M =
7.54 -4.28 1.12 -5.65
1.59 -4.83 -6.11 6.68
5.61 -3.51 0.94 -4.36
0.79 -4.00 -5.38 5.12
0.00 -2.01 -3.84 4.08
-0.75 4.36 5.34 -5.29
-1.57 4.59 4.66 -4.85
-2.35 5.52 5.06 -3.47
-1.57 4.49 4.23 -3.18
2.32 -4.68 -5.27 5.31
-3.83 4.60 -1.77 5.13
M[0, 0] => 7.54
M[9, 0] => 2.32
M[:, 0] => [7.54, 1.59, 5.61, 0.79, 0.00, -0.75, -1.57, -2.35, -1.57, 2.32, -3.83]
M[8, 0] => -1.57
M[5] => [-0.75, 4.36, 5.34, -5.29]
M[7, 0] => -2.35
M[8, 3] => -3.18
M[:, 3] => [-5.65, 6.68, -4.36, 5.12, 4.08, -5.29, -4.85, -3.47, -3.18, 5.31, 5.13]
M[10, 3] => 5.13
M[6, 0] => -1.57
M[9, 3] => 5.31
M[3, 3] => 5.12
M[3, 0] => 0.79
M[5, 2] => 5.34
M[2, 0] => 5.61
M[6, 3] => -4.85
M[7] => [-2.35, 5.52, 5.06, -3.47]
M[9, 1] => -4.68
M[3] => [0.79, -4.00, -5.38, 5.12]
M[5, 3] => -5.29
M[:, 2] => [1.12, -6.11, 0.94, -5.38, -3.84, 5.34, 4.66, 5.06, 4.23, -5.27, -1.77]
M[4, 3] => 4.08
M[4] => [0.00, -2.01, -3.84, 4.08]
M[10, 1] => 4.60
M[2] => [5.61, -3.51, 0.94, -4.36]

x = (9073, 8658, 6813, 8259, 3066, 8654, 9649, 9100, 4667)
x[0]: 9073
x[2]: 6813
x[3]: 8259
x[5]: 8654
x[1]: 8658

data =
 0.26   0.70   0.94   6.70   6.01  -2.59  -2.62   2.08   0.29   5.03   0.39   3.53  -4.73   1.22  -2.20  -1.24
 0.26   0.70   0.94   6.70   6.02  -2.59  -2.63   2.08   0.29   5.03   0.39   3.53  -4.73   1.22  -2.20  -1.24
 0.28   0.68   0.94   6.71   6.02  -2.59  -2.64   2.10   0.29   5.03   0.38   3.55  -4.71   1.19  -2.20  -1.25
 0.26   0.70   0.94   6.70   6.01  -2.59  -2.62   2.08   0.29   5.03   0.39   3.53  -4.73   1.22  -2.20  -1.24
 0.85   2.55  -1.10   5.85   4.55  -4.48  -1.19  -0.14  -0.37   3.40  -0.95   3.73  -4.55   2.23  -1.20  -0.14
 0.26   0.70   0.94   6.70   6.01  -2.59  -2.62   2.08   0.29   5.03   0.39   3.53  -4.73   1.22  -2.20  -1.24
 0.85   2.55  -1.10   5.85   4.55  -4.48  -1.18  -0.14  -0.37   3.40  -0.95   3.73  -4.55   2.23  -1.20  -0.14
Rows and columns are counted from 0.
(0, 0) -> 0.26
(4, 2) -> -1.10
(3, 12) -> -4.73
(3, 8) -> 0.29
(6, 6) -> -1.18
(1, 15) -> -1.24
(2, 9) -> 5.03
(2, 3) -> 6.71
(6, 11) -> 3.73
(5, 8) -> 0.29
(3, 10) -> 0.39
(3, 7) -> 2.08
(6, 4) -> 4.55
(5, 10) -> 0.39
(3, 11) -> 3.53
(3, 1) -> 0.70
(1, 11) -> 3.53
(0, 8) -> 0.29
(1, 2) -> 0.94
(0, 10) -> 0.39
(4, 8) -> -0.37
(5, 6) -> -2.62
(0, 4) -> 6.01
(1, 3) -> 6.70
(0, 3) -> 6.70
(6, 15) -> -0.14
(1, 8) -> 0.29
(6, 3) -> 5.85
(5, 4) -> 6.01
(2, 7) -> 2.10
(5, 14) -> -2.20
(5, 1) -> 0.70
(1, 5) -> -2.59
(4, 5) -> -4.48
(0, 7) -> 2.08

X =
[[ 0.09 -0.61  3.26 -3.44 -2.46  3.22 -2.32 -0.44  4.42 -3.31 -0.55  6.76
  -2.85]
 [-1.67  0.97 -0.92  2.01  2.52 -0.82  1.78  2.09  0.63  1.22  0.95  0.71
   0.31]]
X[0,0]	0.09
X[1,0]	-1.67
X[1,8]	0.63
X[1]	[-1.67, 0.97, -0.92, 2.01, 2.52, -0.82, 1.78, 2.09, 0.63, 1.22, 0.95, 0.71, 0.31]
X[0]	[0.09, -0.61, 3.26, -3.44, -2.46, 3.22, -2.32, -0.44, 4.42, -3.31, -0.55, 6.76, -2.85]
X[0,8]	4.42
X[:, 7]	[-0.44, 2.09]
X[1,6]	1.78
X[1,10]	0.95
X[0,4]	-2.46
X[1,11]	0.71
X[:, 8]	[4.42, 0.63]
X[0,2]	3.26
X[:, 0]	[0.09, -1.67]

grid =
[[32, 28, 63, 76, 44, 77, 27, 52, 67, 38, 85, 47, 42, 53],
 [73, 70, 74, 13, 43, 51, 33, 22, 56, 47, 53, 55, 27, 60],
 [46, 51, 47, 45, 45, 53, 48, 45, 49, 48, 52, 49, 52, 52],
 [41, 52, 60, 45, 57, 46, 53, 43, 48, 49, 49, 61, 48, 40],
 [64, 72, 65, 28, 45, 57, 43, 33, 62, 47, 57, 57, 34, 54],
 [52, 74, 73, 50, 50, 45, 45, 41, 47, 30, 68, 43, 41, 34],
 [58, 22, 61, 55, 17, 53, 51, 43, 21, 58, 77, 36, 64, 71],
 [30, 24, 77, 29, 47, 48, 31, 57, 55, 54, 43, 75, 54, 75],
 [56, 42, 49, 54, 52, 51, 52, 55, 52, 54, 47, 55, 52, 58],
 [72, 69, 39, 65, 49, 50, 56, 71, 62, 65, 45, 29, 61, 68],
 [36, 49, 38, 32, 32, 58, 43, 31, 43, 40, 54, 45, 53, 52]]
grid[0,0] -> 32
grid[:, 3] -> [76, 13, 45, 45, 28, 50, 55, 29, 54, 65, 32]
grid[6,10] -> 77
grid[:, 6] -> [27, 33, 48, 53, 43, 45, 51, 31, 52, 56, 43]
grid[6,0] -> 58
grid[1,9] -> 47
grid[5,6] -> 45
grid[0,1] -> 28
grid[0,10] -> 85
grid[3,6] -> 53
grid[5,13] -> 34
grid[0] -> [32, 28, 63, 76, 44, 77, 27, 52, 67, 38, 85, 47, 42, 53]
grid[8,7] -> 55
grid[4] -> [64, 72, 65, 28, 45, 57, 43, 33, 62, 47, 57, 57, 34, 54]
grid[5] -> [52, 74, 73, 50, 50, 45, 45, 41, 47, 30, 68, 43, 41, 34]
grid[5,5] -> 45
grid[9,13] -> 68
grid[9,4] -> 49
grid[8,1] -> 42
grid[4,8] -> 62
grid[3,12] -> 48
grid[2] -> [46, 51, 47, 45, 45, 53, 48, 45, 49, 48, 52, 49, 52, 52]
grid[6,7] -> 43
grid[7] -> [30, 24, 77, 29, 47, 48, 31, 57, 55, 54, 43, 75, 54, 75]
grid[7,7] -> 57
grid[4,3] -> 28
grid[2,11] -> 49
grid[:, 11] -> [47, 55, 49, 61, 57, 43, 36, 75, 55, 29, 45]
grid[10] -> [36, 49, 38, 32, 32, 58, 43, 31, 43, 40, 54, 45, 53, 52]
grid[:, 9] -> [38, 47, 48, 49, 47, 30, 58, 54, 54, 65, 40]
grid[10,5] -> 58
grid[7,4] -> 47
grid[8,13] -> 58
grid[6] -> [58, 22, 61, 55, 17, 53, 51, 43, 21, 58, 77, 36, 64, 71]
